One turn sends every row of this set to another row. A few are shown first. Where does it send the rows asked after them?
Tar: [ -6 -10  11   5   0   5  -8 -17  -7   3 -12  -3  -3 -14   6   1  -3  18
  -7  -2]
Fuli: [ -8  -5   9   3  -4   2 -14 -18 -13   3 -10  -2  -9 -13   3  -3  -1  14
  -6  -4]
sige: [-15  -4  -2  -5  10   8  18  -2  -6  -9 -11  -9   4  -2  -1   4 -10   7
  -6  -3]
pove: [  3  -1 -15   8  -6  19   7   4  -1  -8  -1   6 -11   2  -3  -3  -4 -12
   0   4]
nulu: [-11 -12   9   2  -1   7  -9 -16  -9   4 -11  -2  -7 -14   5  -5 -10  15
  -2  -7]
goge: [ 11 -10  -5  12   0  -2   6   0   4 -22 -14  -3   1   5  -7 -17  -8  -7
   1  -8]
konu: [ -3 -17   6   6   6   0  -3 -11  -1 -16 -20  -6  -3  -6   2 -20 -12   8
   2 -15]
vul: [  7 -11  -8  10   3   8   7   2   4 -23 -14  -2  -4   4  -3 -18  -8  -8
   4  -9]
tiv: [  6  -5  -4  11   3   1   9  -1  -3 -24 -16  -3  -6   9  -6 -20  -5 -10
  -3  -7]
supi: [ 11  -8  -5  16  -3  -3   1   0  -4 -26 -15   2  -3   7  -2 -17  -5  -3
  -4 -11]
makor: [  7  -7  -6  12   5   3   2  -2   4 -25 -21  -2  -2   7  -3 -15  -4  -7
  -6 -10]
sufuf: [ -3 -12   8   8   4  -3  -9 -15  -4 -17 -24  -9  -2  -5   2 -15  -4   8
  -5 -13]
vog: [ -2   5  -3   5  -8  12  -4  -7 -10   6   2  10 -13  -6  -1   5   3   1
  -7   6]
zeg: [  2   4 -12   7  -3  13   3   3  -5 -10  -4   5 -12  10  -9  -1   1 -12
  -2   5]
Gev: [-12  -5   1   6  -1  -4  13  10  -7  -5  -4 -12   0  -6  -2  -6   0   5
  10   4]
zeme: [  8   3 -14  11 -10  10   1   3 -10 -17  -4   7 -10   8  -5  -1  -3 -10
  -6  -1]
Vivug: [  3 -16   6  11   0  -6  -9 -13  -6 -16 -18   1   0  -2   5 -15  -6  15
  -6 -12]
zon: [  7   2 -13   9 -10  11   8   3  -3 -10  -1   2  -6   5  -9  -1  -5 -13
  -2   3]
guz: [-11  -8  -1   1   7  -4  16   4  -2  -2  -2  -1   1   0   0 -13   0  10
   6   7]
tezad: [ -6   2  -6   1 -10  14  -2 -12 -11   7   1   4  -9  -3  -4   9  -6   1
  -6   6]
nugu: [-13  -8  -3  -5  14   3  20  -3  -1  -6  -7   1   3   2   1  -7  -6  11
  -3   3]
nanik: [-6  1 -3  3 -4 15 -7 -7 -8  6 -1  5 -9 -4 -1 11  4  5 -4  8]
fene: [  7   4 -13  11  -3  13   6   2   1 -11  -5  10  -9   6  -4  -3   2 -12
  -8   3]
lun: [ -2   3  -9   4 -10  15  -9  -8 -15  -2  -1   9 -10   1   0  10  -2   5
  -8   3]
danul: [ -6  -9   4   4  -4   5 -15 -19 -12  -1 -10   5  -5  -5   6   1  -5  19
  -9  -3]
Zokim: [ -9  -2  -4   3  -9  18  -3  -7  -9   9   1   5 -12  -9   2   5  -6   3
  -2   5]
luta: [-14  -2   0   2   1   4  14   6 -10  -9 -10 -17   2  -7  -3   5  -7   4
   2  -2]
Kav: [-10 -11   7   0  -2   3 -11 -21  -8   5 -10  -1  -2  -8   0   0  -9  16
  -5  -3]
Guzin: [  1 -13  11  10   5  -4   1 -14  -4 -16 -21  -7  -2  -6   2 -19  -8   9
  -7 -12]
sonov: [  0 -18   8   7   4  -6  -5 -15   1 -12 -19  -5   3  -3  -1 -16 -10  11
  -1 -11]

sufuf moves to vog
sonov moves to tezad
nanik moves to tiv
Now find these:
supi moves to danul
vul moves to nulu
luta moves to guz

One turn sends every row of this set to another row. A few are shown first. Where does it send the rows asked after them?
vik: [ -5   3 -14  11  -6  -5   0   3  -2  10   6  -2   8   6]
zagil: [ 3 11 17 10 11 -3 -8  8 -4  1  0 -7 14 11]
kug: [-5  5 19 -6  1 10  3  9  5  3 -5 -5  5 -9]
dugud: [ 4 11 17  5  9 -8 -1  9 -4 -1  2 -8 18 15]
lesof: [ 7 -7  6 -6  8  3  8 -6  1  4  3  0  7 -1]
Kabu: [ -6  10  15   6   9  -2   1  -4   4 -16   4  11  12  -8]
pova: [-13  13  -3   0 -10  -7   5  11   8 -13   0  -8  10  -9]
nok: [  2   4  16   4  14 -11  -8   8   0   5   3   1  16  11]
Fif: [ -9  14  15  -1   5  -5  -8   6   1 -10   5  17   6  -5]
meded: [ -2   3  -9   3  -6 -10   5  -3  -2   2   6  -2   8  18]
Sigov: [ -4   4 -11   9  -4  -7   4  -1  -7   4   4  -3   6  15]
pebek: [-10  12   1  -2 -20 -14  -3   7   8 -12  -4   0  10  -1]
nipe: [ -4   7 -10   2  -4  -6  -2   2   0   6   7  -4  16  19]
Digis: [ -8   9   5  -7 -14   6  -3  -4   3   5   8   5   5 -13]
befid: [ 6  7 15 14  9 -5 -9  0  4  7 -3 -7 15  7]
sogel: [ 7 -5  4 -6  4  5  7 -8  1  7  4  1  4 -4]
nid: [-11   9  19   2   3 -11  -4   6   8 -14   1  13   3  -4]
Pozed: [ 2  7 16  5 12 -3 -4 11 -1  2  1 -6 13 16]
kuvup: [-2  8 -9  7 -8 -8  4 -5 -5  2  2  4 11 18]
detu: [ -8  13  13   4   4  -7  -7   3  -2 -15   4  15  10  -8]
gef: [  6  -3   4  -5 -16  -1  -2  -3   7   4   2 -11  16  -3]
Fadu: [  6  -4   6  -5 -16   2  -1   1   7   4   0 -11  15  -7]
gavul: [ -6  15   0   2 -18 -12  -5  12   7 -12  -7  -1   5   0]
rodis: [-2  3 19 -5 -2 11  4  6  4  4 -5 -7  9 -9]
sepiv: [ -6  11  13   4   6  -7  -3  10  -3 -12   9  17   5  -4]
zeku: [ -5   7   6  -8 -10   7   0  -6   1   4   9   4   5 -15]
kobu: [-14  14  -4  -1 -17  -7   1   5  11 -13   0  -1   5   5]
nim: [ -9  11  -3   2 -17 -15   0   8   4 -14  -5  -5   9  -3]

kobu moves to nid
Kabu moves to befid
gavul moves to sepiv
Now find these:
Fif moves to Pozed
sogel moves to Fadu
Sigov moves to nim
lesof moves to gef

